In the data rows, 128 means zero.
Some points, one per row:
[105 132 121 137 169 115 135 159 122 126 129 144 173 162 145]
[ 97 189 181  99 114 149 139 116 186 154 148  31  51 151 103]
[107 152 142 123  90 166 104  62 144 134 187 101 121 105 180]
[226 146 119 107 173 133  54 132 180  95 127  89 113  89 158]
[187 180 109 115 146  35 113 135 214  98 218  65  75 110 198]
[ 72  54 104 231 210  83 187 140  72 139  53 152 185 117  81]
[127 203 184  90 160 123 112 147 167 158 203 101  97 119 142]
[128 181 155 102 119 151  86 176 124 208  93 167 130 156 131]
[159 132  89  80 104  87 124 156 220 112 180  34  71 110 181]
[142 146 133  94  96  44  90 104 218 100 168 119 120 114 144]
[139 149  94 165 143 108  36 180 150 150 204  78  81 161  62]
[107 155 164  52  69 175  99 111  76  41  59 198 121  85 154]
[ 89 122 123 125 126 140 181 124 109 139 128 115 137 126 109]
[141 178 159 101 101  11 121 116 149 126 189  63  99 122 129]
[124 208 167  74  73  78  42  68 178  58 249  34  51 141 136]
[162 141  91 104 102 127  94  61 210 127 155  85  99 116 142]
[128  85 125 184 175 145 189 188  23 120  96 255 159 135  91]
Then 10 other points, each followed by its number:
[176 181 107 109 162  79 151 117 159 205 190 107 157 169  85] 0
[201 215 135  69 120  63  60 143 187 118 176  66 103 126 123] 1
[136  89 152 177 248 107 183 160  73 172 157  92 157  83 104] 2
[133 126 113 111 118 220 119  95 139  50 115 170 166 118 156] 3
[148  17  84 183 146 122 155  61  80 102 144 179 187  83 141] 4
[140 127  83 117 120 113 136 109 128  76 135 156 144 153 108] 5
[ 17  49 152 122 170 225 146 144  87 174 101 255 176 183 142] 6
[110  50  72 158 142 153 138 178  51  89  86 162 132 153 199] 7
[155 169 103 133 130 128 159 120 115 119 155  76 147  43  75] 8
[118  33 173 134 154 235 113 131  39 142  81 197 188 181 140] 9
Which three of these numbered points are nearest to each point below, looking only along the 3 directions in which the first points spread most? Their numbers follow each, nearest first.
[ 78  84 112 165  48 218 146 110  82 133   9 162 104 182 166] > 9 6 3
[178 253 181 109  59  27  95 144 200 120 208  54  56 141 154] > 1 0 8
[167 223 116 142  96  33  76  98 161  87 212  31  60 117 117] > 1 0 8
[122  61  88 159 176 163 112  96  79 125  58 170 174 108 115] > 7 4 9
[ 38  14  82 206 217 201 216 123   0 178  27 243 202  77  47] > 6 9 7
[134  31 104 135 197  62  73 112 156 119  93 187 161 106 134] > 4 7 5
[131 106  44 153 153 145 195 137 129  75 109 113 167  68 122] > 4 5 7
[189 166 187  86  82  77  90 115 206 129 198  48  72 150 189] > 1 8 0
[138 207  95 167 165  95 191 158 184 186 174  74 126 109  93] > 0 8 2
[ 96 143 104 152 183 132 200 163 109 104  25 183 121 114 125] > 7 4 9
[138 140 141 211 202  67 215 162  63 131 165 109 157 144  68] > 2 0 8
[ 59  57 139 174 167  74 170 116  79 164 146 120  92 153  98] > 2 0 8
[192 119 152  76 124  54 136 143 176 142  31 118 205  82  92] > 5 8 4
[113 110 102 120  79 183  99  67 111  87  91 133 153  90 115] > 3 5 8
[ 89   8 136 233 192 191 216 172   0 202  35 202 185 155  66] > 6 9 7
[149 119  85 144 176 205 206 128  95 118  68 167 112 140 190] > 7 4 5
[169 134  94 136 189  27 191 198 167 101  88 100 185  93 154] > 4 5 8
[132 111  89  78 119 138 120 168 155  74 100 108 161 198 132] > 5 8 3
[148  96  77 119 184 148 110 143  73 122  36 161 156  90  62] > 7 4 9
[120 164 181 123 132  73 113 126 155 149 156 119 135  92 135] > 8 5 0
[167  67 105 126 108 221 100  71  37 205  93 190 153 138 119] > 9 6 7
[124  89 121 140 106 153 159 126 127 136  99 108 128 134 160] > 5 8 3
[ 90 147  97 116 152  62  68 163 142 148 124  59  93 166  89] > 0 8 1
[ 96 145 158  86  58 194  68 119 255  77 225  75  21 138 173] > 1 8 0
[106 121 157 131 145 120 161 155 131 115 108 190 202  80 100] > 7 5 4
[144 102 141 117  24 222  69  72  62 158 128 228 100 171 159] > 3 9 5
[138 138 159  55  64 120 144 160 240 119 219  18 110 180 167] > 1 0 8
[200 189 187  93  57 170  50 124 196 114 181  84  67 103 185] > 1 8 5
[128  70 117 138 123 165 151 156  49  96 121 173 199 152 121] > 7 9 4
[124 108 138 124 182 131 176 107 109 149 120 137 178 144 162] > 5 7 8
[ 91 255 151  77  28  98  16  64 173 186 149  58  65 123 170] > 1 8 0
[ 76 108 160 150 168 103 201 129 100 122 101 151 175 100 150] > 7 5 4
